The rows below fall into families. The same turns and mirrors carry the whole set onto itself and the rows of a family onto each other. For each named row, which other rows are in its family? Write them in the order they are listed.
These 32 rows form 4 families of 8 rows each.
keb: 3  -188  -254  -29  -123  121  -70  -352  278  -25  -151  -656  -58  -58  -184  375
gif: -312  -366  -111  -133  464  -590  -280  112  -222  -121  309  -22  -94  -160  87  117
sezub: 108  186  67  -45  393  -418  -270  125  -239  242  229  95  165  23  113  -510
kifa: -79  -213  -204  28  -113  -56  -318  -360  51  -160  -238  -552  -317  -41  -142  481
pep: -114  -159  -301  -399  -165  -275  -37  -200  227  -223  22  -186  -589  42  -47  -233
tava: -64  -147  -392  -115  -255  36  -236  -244  104  -109  -129  -564  -310  25  -287  328
Gef: -118  106  -151  -522  467  -87  -70  114  19  57  86  -104  -561  -168  -134  -1
zam: 190  335  -31  252  -171  239  -140  -415  -110  237  -340  -340  -63  -51  20  -294
gunuv: 153  -63  -187  355  -331  -286  -456  -225  -147  72  12  -373  397  223  -17  -199
ture: -2  -13  199  -82  362  -304  -134  51  -387  241  136  87  77  -8  263  -578
vivan: -251  -191  -140  -228  447  -508  -62  157  100  -128  418  -169  42  -325  114  138
Noki: -16  92  -118  96  469  -427  -38  105  -119  217  242  91  79  -82  332  -546
tikeg: 226  126  90  85  -215  244  -186  -421  -116  204  -424  -429  -144  117  60  -237
letuk: -8  -204  -81  366  -198  -444  -304  -334  -195  59  130  -366  456  153  57  -295
Mige: -72  -187  -304  -152  -79  -344  52  -376  481  -204  -18  -266  -480  28  116  -179
nafo: -188  -273  -117  -313  -121  -359  7  -333  82  -192  -32  -310  -614  104  157  -294
tomu: -133  136  -151  -392  523  -48  173  -29  144  129  54  -353  -538  -189  61  -24
Tik: 63  -328  -69  404  -187  -363  -426  -352  -205  80  -58  -291  333  264  80  -186
velo: -186  -177  -99  -326  463  -573  -266  207  -85  -62  420  -25  15  -107  -84  -2
Sabed: 227  77  -222  292  -96  207  -49  -402  97  328  -331  -392  -44  186  23  -312
voka: 91  25  110  266  360  -4  -468  20  -418  258  -87  -157  376  -153  -20  192
tugok: -140  80  58  -450  433  20  -30  38  -131  0  -36  -158  -550  -323  60  77
busu: 116  -239  -216  456  -159  -240  -284  -239  27  58  24  -209  554  49  83  -131
Ledab: -3  159  184  -132  395  -363  -71  -80  -168  199  171  134  45  -134  192  -610
viru: -161  -236  -186  -253  -257  -267  95  -444  196  -193  10  -235  -444  27  39  -374
sadi: 7  168  0  289  535  -129  -395  -20  -355  342  56  -241  323  -200  -116  188
Zetiz: -165  -230  -358  153  -118  -9  -231  -383  2  -53  -118  -613  -165  -64  -271  418
peme: 141  200  -31  246  292  -94  -474  107  -379  347  60  -294  436  5  -106  32
keleb: -128  157  -105  -335  468  61  12  -130  33  68  -80  -127  -587  -338  -129  86
pada: 53  80  -58  238  417  52  -163  109  -296  407  108  -275  486  -167  29  2
dad: -357  -380  -157  -220  432  -608  -158  -32  -41  -93  399  -143  -44  -135  -94  90
nup: 223  232  -217  161  -323  197  -228  -319  -52  174  -313  -450  -160  150  -76  -212

Which other rows belong to the same family as pada? keb, vivan, Noki, Mige, tomu, Sabed, busu
Which other rows belong to the same family as Zetiz? zam, letuk, Ledab, viru, sadi, keleb, dad
Which other rows belong to the same family as nup? sezub, pep, tava, Gef, gunuv, velo, peme

